Small tables with named rows and columns. After each table, cells are looked up by row and column.

deg:
|  | pafid | fon | dep | sugo | nabuvud | faf | sababib | sinov |
|---|---|---|---|---|---|---|---|---|
| pugilo | 157 | 108 | 112 | 123 | 176 | 131 | 166 | 141 |
| lagela | 132 | 191 | 57 | 122 | 152 | 109 | 108 | 117 |
| vus | 64 | 187 | 108 | 131 | 113 | 83 | 113 | 116 |
| zule | 237 | 183 | 103 | 230 | 83 | 168 | 152 | 196 |

zule, sugo -> 230
lagela, dep -> 57
lagela, nabuvud -> 152
vus, pafid -> 64
pugilo, sababib -> 166
lagela, pafid -> 132
zule, fon -> 183
pugilo, sinov -> 141
zule, sinov -> 196
vus, sinov -> 116
pugilo, fon -> 108
vus, sugo -> 131
zule, nabuvud -> 83
zule, dep -> 103
zule, sababib -> 152
Which row has the largest dep? pugilo

Table pekifub
|  | bitivim | zogo | vam | tode | mepepu | boti | teb | sovum | puromo | gif |
|---|---|---|---|---|---|---|---|---|---|---|
| gubaz | 72 | 135 | 76 | 45 | 234 | 74 | 66 | 55 | 82 | 147 |
| zeg | 31 | 105 | 19 | 50 | 165 | 115 | 97 | 53 | 70 | 100 |
| zelur | 174 | 146 | 120 | 12 | 108 | 107 | 76 | 18 | 54 | 108 |
| fovob | 46 | 129 | 43 | 36 | 211 | 101 | 82 | 40 | 65 | 127 |
| nen | 29 | 65 | 27 | 51 | 97 | 115 | 117 | 57 | 74 | 96 |
| tok | 39 | 106 | 55 | 25 | 198 | 90 | 82 | 34 | 66 | 125 |
| mani | 75 | 109 | 215 | 45 | 61 | 101 | 78 | 24 | 59 | 109 |
| volo | 21 | 96 | 42 | 186 | 46 | 92 | 107 | 178 | 136 | 114 |
| tamu | 50 | 120 | 58 | 47 | 225 | 88 | 79 | 50 | 75 | 144 |
| kipug | 41 | 127 | 41 | 44 | 202 | 96 | 66 | 51 | 80 | 102 |
| nusapo | 24 | 53 | 28 | 79 | 77 | 116 | 130 | 71 | 75 | 116 |
| kenule | 68 | 96 | 217 | 31 | 73 | 104 | 86 | 12 | 49 | 121 |

puromo of tamu is 75
gif of tok is 125
tode of fovob is 36
bitivim of mani is 75
tode of volo is 186
tode of tok is 25
vam of nusapo is 28
boti of zelur is 107
puromo of zeg is 70
teb of kipug is 66
sovum of mani is 24
sovum of zelur is 18
mepepu of kipug is 202
zogo of kenule is 96
puromo of zelur is 54
bitivim of zeg is 31
teb of tamu is 79
vam of tamu is 58
sovum of fovob is 40
tode of kipug is 44

derut
         voma  difab  zavinup
zazimam   505    762      479
vosu      391    440      805
tarig     652    796      321
benopem   694    665      252
zir       431    817      611
kaz       633    504      503
zug       612    644      579
saro      646    710      884
sipumu    656    725      825
mupi      662    750      844
supur     504    290      661
bomok     571    397       18

What is the voma of benopem in derut? 694
What is the voma of supur in derut? 504
What is the difab of zir in derut? 817
What is the zavinup of tarig in derut? 321
What is the difab of zug in derut? 644
What is the voma of vosu in derut? 391
What is the difab of saro in derut? 710
What is the voma of sipumu in derut? 656
What is the difab of kaz in derut? 504
What is the difab of bomok in derut? 397
What is the difab of zazimam in derut? 762
What is the voma of tarig in derut? 652
What is the zavinup of supur in derut? 661
What is the voma of bomok in derut? 571
What is the zavinup of saro in derut? 884
What is the zavinup of zug in derut? 579
What is the zavinup of zir in derut? 611
What is the difab of sipumu in derut? 725
What is the voma of zazimam in derut? 505
What is the zavinup of benopem in derut? 252

Table kib
           viz   fivuk    tane     pas
munopi   16.59   -9.30   78.01   17.31
fulet     5.05  -32.51   53.29   19.37
zenemut  36.17   -9.91   47.12  -13.77
bovufiv   4.18    2.72   -1.27   49.58
kiv      23.89   -5.13  -24.07   40.29
ribavil  37.91   21.02   26.43  -74.03
luzitin  -7.23   20.24  -11.43   22.76
vaf      -1.79    8.64   10.84  -33.00

What is the tane of kiv in kib?
-24.07
What is the tane of ribavil in kib?
26.43
What is the pas of zenemut in kib?
-13.77
What is the pas of bovufiv in kib?
49.58
What is the viz of ribavil in kib?
37.91
What is the fivuk of fulet in kib?
-32.51
What is the pas of luzitin in kib?
22.76
What is the fivuk of zenemut in kib?
-9.91
What is the fivuk of vaf in kib?
8.64
What is the viz of fulet in kib?
5.05
What is the pas of ribavil in kib?
-74.03
Row with the largest fivuk: ribavil

labo
columns: vilisud, fitise, zup, lidug
tuvifi: [35.032, 23.111, 39.175, 69.673]
nuran: [63.333, 30.602, 41.651, 53.793]
viref: [71.170, 68.005, 95.676, 64.436]
zib: [56.002, 66.850, 26.033, 77.409]
tonege: [56.426, 60.799, 66.228, 59.412]
gazela: [43.193, 51.083, 45.748, 41.421]
gofomug: [55.649, 50.558, 94.987, 52.719]
dek: [51.425, 64.407, 58.019, 48.540]
nug: [69.775, 54.835, 82.918, 31.972]
labomez: [42.159, 19.248, 43.942, 36.850]
gozares: [85.587, 76.838, 43.217, 64.898]
vozivu: [34.247, 31.782, 32.458, 44.788]

What is the vilisud of gozares in labo?
85.587
What is the zup of tonege in labo?
66.228
What is the fitise of tuvifi in labo?
23.111
What is the lidug of labomez in labo?
36.850
What is the zup of dek in labo?
58.019
What is the zup of gozares in labo?
43.217
What is the fitise of nuran in labo?
30.602
What is the vilisud of gofomug in labo?
55.649
What is the lidug of dek in labo?
48.540
What is the fitise of viref in labo?
68.005
What is the fitise of zib in labo?
66.850
What is the vilisud of vozivu in labo?
34.247
What is the lidug of viref in labo?
64.436
What is the fitise of gofomug in labo?
50.558
Row with the largest vilisud: gozares

